In the rows, 128 means zero.
Each run below is a few steps of one of 6 hidden systems, one row a step.
zarov, trace 1 (10 x 22):
[115 158 92 157 133 118 127 113 109 162 81 157 136 97 109 120 107 118 117 105 110 166]
[114 96 130 139 131 90 157 129 102 99 152 117 109 101 131 100 155 151 164 143 144 140]
[131 101 108 122 156 130 106 117 163 151 130 137 147 162 147 108 143 107 127 179 115 106]
[120 140 130 116 105 115 145 86 104 128 138 101 161 156 141 170 119 111 117 112 124 140]
[129 155 120 116 125 126 113 143 116 98 143 121 100 108 145 110 130 114 106 105 119 79]
[154 123 132 120 135 129 132 158 110 140 138 172 157 141 113 117 122 156 110 112 119 122]
[147 100 126 142 108 123 114 159 136 95 90 110 132 131 123 134 127 112 138 109 151 151]
[155 114 159 138 140 181 116 113 120 118 140 120 108 121 129 124 104 135 152 135 111 130]
[115 150 149 104 113 141 135 139 172 141 121 126 115 132 109 156 130 148 131 137 146 133]
[101 145 113 156 130 143 122 112 129 160 111 137 118 95 103 125 126 109 128 114 128 139]
ziza, trace 2 (10 x 22):
[114 118 119 147 129 129 121 132 143 141 137 141 124 121 122 126 155 95 144 170 98 130]
[107 124 128 117 123 127 154 90 100 128 150 117 152 113 123 117 119 142 141 144 119 131]
[112 133 114 114 140 113 125 109 122 144 149 119 124 142 152 123 146 133 103 121 146 91]
[151 137 112 131 123 125 106 133 95 135 121 132 142 133 158 140 117 143 104 126 103 141]
[157 131 126 113 125 95 144 139 126 82 117 132 125 148 140 126 121 114 133 117 123 130]
[145 116 135 121 124 160 110 150 137 100 131 132 142 136 116 114 119 102 131 122 114 97]
[129 115 132 109 114 147 126 119 147 125 93 114 153 125 108 119 101 141 135 114 161 135]
[129 116 136 155 138 147 116 127 139 140 115 119 96 128 114 134 136 117 129 95 166 129]
[125 144 144 141 114 147 122 142 134 141 123 128 99 99 120 153 132 145 140 140 119 159]
[103 136 127 134 137 105 161 122 146 144 137 153 115 124 102 126 150 113 146 140 122 139]
lag, trace 3:
[113 117 131 130 135 124 131 103 152 150 145 121 131 161 132 152 154 98 133 155 126 125]
[109 153 118 110 124 136 133 93 99 121 146 105 132 106 147 119 108 130 119 124 117 109]
[144 135 119 126 152 99 134 143 117 118 137 150 101 140 138 111 136 132 112 96 138 108]
[125 123 118 129 103 126 107 163 121 136 129 138 166 125 125 132 143 127 106 136 113 125]
[161 113 128 127 130 125 131 117 111 106 109 129 146 138 137 120 102 128 147 133 113 153]
[132 115 155 123 115 144 133 136 145 108 147 112 127 151 115 149 138 108 135 116 143 112]
[120 155 130 108 124 161 122 116 142 143 110 127 135 115 113 128 100 141 119 121 131 123]
[124 131 128 149 130 115 136 129 127 132 108 130 101 117 115 135 133 127 135 98 154 150]
[113 116 131 146 121 150 107 146 137 138 133 127 114 99 123 123 150 134 135 153 125 126]
[125 126 121 129 150 108 142 101 131 150 127 137 121 134 140 119 127 145 146 157 121 147]
Bolu, trace 4, 10 rows:
[139 110 124 124 116 143 118 166 167 130 112 159 173 146 98 122 136 96 131 152 105 123]
[133 110 126 123 118 142 131 85 118 108 93 91 161 132 124 123 86 109 143 109 145 142]
[140 131 163 119 131 151 125 126 146 117 144 105 82 143 137 150 129 141 126 104 164 110]
[124 156 133 151 123 153 105 143 133 175 121 148 111 109 118 154 136 144 111 127 114 144]
[110 134 120 144 117 95 155 123 119 123 109 134 113 93 114 121 137 130 156 139 124 168]
[103 100 131 115 140 136 138 115 148 129 156 122 133 116 120 94 147 131 149 160 140 99]
[124 117 113 124 142 120 119 95 121 164 137 123 156 164 155 137 132 133 111 146 128 124]
[132 132 114 145 126 100 125 127 90 110 146 117 113 133 152 139 149 101 113 105 118 121]
[142 152 127 109 121 132 125 156 104 107 148 146 129 112 132 112 117 142 115 127 91 103]
[143 130 118 106 126 109 141 153 152 114 98 156 161 149 108 112 117 116 121 116 128 126]
zarov, trace 5 (10 x 22):
[130 132 146 90 115 88 159 120 136 96 123 91 102 130 156 139 122 190 146 137 170 153]
[127 135 123 161 153 152 102 134 155 150 142 160 99 141 114 128 153 62 126 138 91 100]
[105 139 126 98 89 121 150 110 93 136 129 111 186 105 130 139 105 179 122 140 128 154]
[130 124 109 138 167 98 133 131 155 106 111 137 78 141 129 97 144 87 134 93 157 98]
[132 100 137 142 112 158 108 133 84 160 175 129 174 128 133 143 144 157 116 154 95 131]
[148 154 111 94 130 89 132 125 161 93 72 115 110 148 156 135 101 123 128 116 144 142]
[128 117 154 160 122 167 132 134 95 121 182 142 122 120 96 134 145 92 136 113 93 107]
[124 134 116 81 113 125 114 147 153 131 93 118 158 114 137 107 106 185 115 140 156 127]
[145 111 139 174 159 129 141 114 128 139 125 148 90 154 105 138 136 88 139 84 140 142]
[114 124 135 124 92 148 98 142 114 127 143 94 137 89 151 140 138 166 131 177 111 137]
miban, trace 6:
[122 127 138 120 135 107 151 109 150 119 135 123 109 138 130 140 145 112 156 159 125 140]
[97 137 119 118 133 147 125 96 131 148 147 118 133 116 129 114 130 121 125 144 118 99]
[110 136 111 117 127 106 129 117 113 144 128 121 133 125 145 123 132 158 102 109 155 121]
[142 116 111 149 128 113 105 151 105 120 130 134 125 133 147 123 145 116 111 113 122 122]
[158 120 131 117 123 118 134 137 108 107 131 135 147 144 142 126 119 134 136 144 99 140]
[135 126 136 108 122 127 140 124 149 106 123 130 145 159 116 130 124 91 136 120 125 113]
[121 115 140 125 109 169 122 116 126 135 126 113 157 123 105 126 110 126 128 113 137 119]
[141 131 138 128 126 142 119 135 140 134 103 122 109 126 121 139 116 150 126 98 162 140]
[134 132 142 157 127 145 120 147 129 136 133 143 97 113 113 144 139 124 136 125 114 146]
[117 140 129 119 129 118 144 123 137 128 122 133 108 106 123 121 127 142 150 159 114 145]
Bolu, trace 7:
[99 163 107 107 131 125 146 87 117 123 120 121 135 101 128 103 102 116 127 122 117 112]
[123 113 136 107 137 105 152 131 131 137 150 133 138 151 119 123 147 158 115 107 173 106]
[145 102 107 157 140 141 81 143 112 151 116 133 136 132 149 114 135 128 110 121 128 125]
[163 133 140 135 124 113 141 132 99 92 132 136 118 135 144 145 117 121 146 135 89 162]
[115 149 131 101 103 142 126 148 162 101 127 129 131 118 107 124 131 96 131 140 115 96]
[120 131 125 109 133 146 143 99 131 151 109 132 163 137 105 118 94 143 121 103 152 126]
[137 101 135 147 133 118 117 138 134 128 120 106 102 138 137 141 146 143 127 103 182 138]
[144 127 140 160 137 162 101 133 111 141 142 136 93 111 136 135 130 138 138 144 91 139]
[113 159 127 117 108 99 152 128 139 120 118 137 129 119 124 146 136 120 143 163 97 158]
[81 123 115 116 130 128 145 106 141 129 136 124 148 112 102 96 136 104 132 125 145 91]
miban, trace 8, 10 rows:
[146 79 129 137 159 123 123 132 147 132 123 132 123 157 130 103 138 132 142 127 165 121]
[138 123 141 140 121 149 109 114 131 151 142 112 130 150 147 168 134 124 126 155 110 146]
[128 185 124 107 126 123 137 107 128 116 118 129 105 119 142 138 100 121 123 126 100 126]
[104 138 133 125 113 124 152 145 114 118 150 142 139 104 92 113 140 121 122 101 131 100]
[124 88 109 134 125 125 109 147 133 137 104 124 154 115 125 97 137 148 130 133 161 132]
[158 102 136 151 152 126 121 112 122 139 129 125 110 164 149 144 134 127 137 125 135 152]
[136 157 144 115 111 141 119 125 131 112 147 117 112 128 148 162 126 115 131 155 87 129]
[112 167 117 99 127 121 154 118 131 126 120 151 140 113 106 111 110 123 120 116 115 113]
[102 97 123 139 113 123 137 137 119 124 131 116 150 110 102 108 148 126 127 101 171 114]
[154 88 121 146 144 145 92 138 126 144 111 121 124 136 151 116 125 154 128 135 146 137]
lag, trace 9, 10 rows:
[153 136 136 103 124 133 133 157 185 105 90 154 136 152 99 128 112 102 140 132 119 128]
[103 113 149 139 106 167 143 103 128 145 122 119 161 122 74 140 116 114 137 97 153 139]
[123 123 130 130 135 151 108 117 156 126 91 92 88 98 136 114 111 157 141 116 176 133]
[117 140 139 164 148 137 116 128 144 180 140 140 75 123 128 162 157 134 127 139 129 149]
[88 157 112 125 119 99 145 115 121 130 138 129 111 77 136 120 143 137 146 174 100 144]
[122 104 106 140 174 98 153 103 115 127 158 153 120 133 128 78 148 105 144 138 119 101]
[109 100 104 111 124 109 113 120 104 142 158 110 179 143 160 111 153 144 97 143 140 94]
[176 136 108 123 134 112 98 120 93 112 119 123 144 162 180 134 103 122 104 120 97 129]
[164 143 159 113 94 122 137 171 106 81 155 135 140 159 124 166 132 118 117 104 102 120]
[149 138 138 92 108 153 135 157 159 100 97 155 166 134 85 112 90 115 130 114 120 115]
nisi, trace 10 (10 x 22):
[109 154 115 123 135 104 143 140 108 131 150 155 99 83 132 100 140 155 135 153 95 122]
[104 104 109 117 140 94 154 118 141 153 139 152 168 143 117 107 152 128 134 167 124 126]
[112 101 100 127 125 124 107 100 103 138 147 101 169 141 158 111 138 115 106 135 132 97]
[164 137 129 109 143 115 122 126 106 118 154 131 125 176 166 140 125 131 98 106 118 103]
[152 142 129 138 108 123 114 170 131 111 121 151 133 155 114 156 142 79 106 92 112 117]
[160 123 127 131 111 150 121 142 112 87 90 136 147 118 108 111 87 102 139 98 105 140]
[156 87 161 124 127 154 128 145 154 100 105 117 123 135 103 116 107 144 161 120 167 141]
[126 126 150 142 116 178 97 127 154 152 107 101 100 107 128 155 120 151 140 141 146 154]
[103 168 141 126 133 126 150 92 139 137 126 115 70 98 129 149 119 143 150 139 129 160]
[75 144 123 132 134 117 157 125 138 152 153 147 100 84 100 106 161 135 138 146 130 113]
nisi, trace 11 (10 x 22):
[91 121 131 127 118 129 136 186 150 153 134 162 118 75 79 91 159 182 126 124 166 111]
[115 116 89 136 139 95 118 98 116 179 90 128 156 113 161 119 123 175 130 183 123 184]
[117 98 129 147 145 93 143 89 107 113 188 96 96 149 175 140 175 101 147 158 124 118]
[120 170 123 98 125 149 115 137 123 137 184 154 140 137 134 131 140 106 93 146 67 63]
[129 142 98 97 127 89 163 115 129 125 99 154 190 171 103 116 108 93 101 84 138 114]
[156 69 116 158 119 135 90 162 88 100 115 111 154 128 129 98 129 131 111 72 170 113]
[207 123 157 122 126 146 96 163 126 104 108 128 114 157 165 159 103 163 132 140 103 161]
[137 131 161 154 113 157 127 131 176 105 108 117 92 139 98 176 135 55 163 131 116 154]
[101 153 149 115 109 190 139 110 130 111 119 119 115 57 83 103 84 133 152 118 121 115]
[105 123 135 99 145 114 164 118 171 157 104 133 113 111 106 98 122 201 147 131 196 147]
ziza, trace 12:
[127 103 147 140 131 186 113 113 126 199 122 137 170 141 97 142 107 179 110 102 166 141]
[107 126 108 163 132 81 117 129 143 134 85 95 72 107 153 148 161 129 139 122 179 172]
[149 154 163 159 144 154 139 130 106 136 170 164 70 118 121 150 131 119 151 148 57 148]
[78 140 123 82 95 90 172 137 156 123 149 136 171 120 103 129 159 127 139 181 117 121]
[103 95 86 143 166 138 121 87 91 160 151 137 163 122 133 65 128 119 109 115 129 82]
[155 114 136 105 118 109 113 115 90 124 141 83 133 147 195 153 119 202 107 130 155 142]
[170 167 107 127 146 96 107 131 141 105 97 139 95 171 172 155 121 69 110 119 91 132]
[150 132 155 118 75 147 138 173 101 65 136 141 172 119 91 136 111 99 137 110 82 123]
[117 114 119 86 140 141 133 138 179 107 94 134 139 117 90 60 106 132 134 103 178 78]
[144 70 148 168 143 189 85 125 135 183 113 117 136 144 116 139 125 157 120 102 177 141]

Which system made each run below?
trace 13, 2 rows:
[150 134 132 140 109 148 108 158 128 118 117 148 135 114 120 137 122 114 139 152 79 149]
[116 143 129 103 113 125 154 106 151 101 102 119 137 121 107 128 104 102 151 136 124 139]
	Bolu
trace 14 (2 x 22):
[100 103 141 142 171 170 151 85 131 209 149 159 140 128 86 106 123 159 133 125 151 121]
[92 120 104 146 118 82 111 121 145 159 104 84 108 119 164 162 169 150 118 143 180 165]
	zarov
trace 15 (2 x 22):
[119 147 141 102 107 134 150 118 155 130 120 130 151 157 99 161 122 106 121 109 140 125]
[111 125 121 141 124 149 111 120 123 137 106 104 119 103 121 121 117 136 114 85 171 120]
	Bolu
trace 16 (2 x 22):
[92 188 99 129 127 131 117 123 141 192 106 164 131 89 115 131 121 141 108 156 92 145]
[98 109 106 129 137 59 184 83 100 113 135 123 141 121 125 99 142 121 154 129 146 143]
	nisi
trace 17, 2 rows:
[155 122 135 153 122 133 102 151 95 142 127 127 117 131 144 155 131 156 105 89 139 149]
[155 142 131 144 128 124 119 165 127 105 113 151 86 100 129 123 126 125 147 139 91 148]
	Bolu
trace 18:
[129 157 108 120 118 105 126 151 152 127 87 151 127 119 120 127 124 118 126 137 114 144]
[115 101 135 145 133 129 156 108 102 116 145 128 132 117 102 111 133 109 154 119 128 130]
	miban
trace 19:
[141 137 134 132 148 112 143 96 108 178 125 134 130 169 137 162 115 168 102 86 160 157]
[130 144 117 163 104 105 96 166 115 96 128 110 77 97 160 150 162 99 128 137 105 141]
	zarov
trace 20:
[101 149 120 156 132 106 138 113 148 174 120 147 113 142 113 167 158 94 122 127 126 157]
[99 135 124 148 110 116 139 137 82 123 162 134 118 73 120 117 149 133 138 144 96 133]
	ziza
trace 21, 2 rows:
[116 106 132 122 128 122 124 117 119 133 163 103 125 132 156 130 152 144 130 156 139 115]
[132 147 107 132 146 113 118 113 113 148 146 142 123 142 154 130 138 112 109 141 94 118]
	Bolu
trace 22:
[110 143 151 124 96 140 136 99 78 95 148 72 102 71 152 142 111 166 147 127 130 146]
[123 151 129 114 173 114 141 139 188 157 135 170 65 134 125 109 152 144 137 160 130 112]
	nisi
trace 23 (2 x 22):
[88 152 126 169 127 155 138 115 105 181 134 159 126 86 79 134 131 119 126 110 111 142]
[108 121 120 122 121 93 137 140 128 107 113 100 90 79 149 103 140 178 152 138 170 144]
	miban
trace 24:
[103 86 165 152 91 113 172 135 107 120 151 111 137 100 90 149 160 166 176 143 156 182]
[88 147 105 129 176 130 125 91 168 159 149 133 65 109 142 96 153 106 140 171 123 89]
	ziza
trace 25 (2 x 22):
[127 129 107 150 151 167 106 116 100 175 118 158 148 103 109 93 102 138 111 101 114 115]
[137 102 127 139 117 78 130 146 114 114 115 105 116 126 151 140 148 166 138 127 168 168]
	lag
trace 26 (2 x 22):
[90 144 126 135 113 90 146 144 140 129 159 129 101 119 125 152 186 102 129 154 117 125]
[111 119 87 119 143 121 121 97 106 134 124 123 156 94 147 73 112 136 129 163 104 114]
	miban
trace 27, 2 rows:
[101 134 143 91 98 158 128 141 143 125 143 119 155 103 105 115 123 156 122 131 142 96]
[124 117 104 148 145 123 118 128 145 162 83 142 132 132 111 113 131 129 117 93 173 140]
	miban
trace 28:
[140 159 130 114 152 118 135 138 139 145 129 158 93 124 132 116 127 162 125 129 124 124]
[131 99 121 143 126 111 123 150 131 141 132 144 153 149 124 133 157 116 132 152 119 142]
	ziza
trace 29:
[113 122 107 125 103 147 80 143 147 128 78 84 148 114 125 128 114 127 91 67 198 109]
[187 136 148 154 149 126 123 135 87 126 111 137 75 122 152 145 99 182 130 91 130 183]
	nisi
trace 30, 2 rows:
[92 120 121 137 125 150 115 93 144 139 146 105 131 111 132 123 146 90 148 182 103 113]
[119 139 125 114 166 108 159 71 96 141 158 125 106 135 154 108 118 158 130 123 137 117]
	lag
trace 31, 2 rows:
[142 127 143 107 103 116 109 162 203 83 93 99 102 166 139 168 150 85 139 141 153 127]
[123 142 143 157 115 200 123 117 121 137 107 150 145 97 67 122 88 75 144 105 85 136]
	ziza
trace 32, 2 rows:
[111 92 98 108 130 105 138 69 93 109 128 86 181 115 163 86 110 141 152 174 124 138]
[165 106 131 129 166 119 117 106 115 111 166 110 101 193 177 133 142 96 112 104 136 84]
	lag
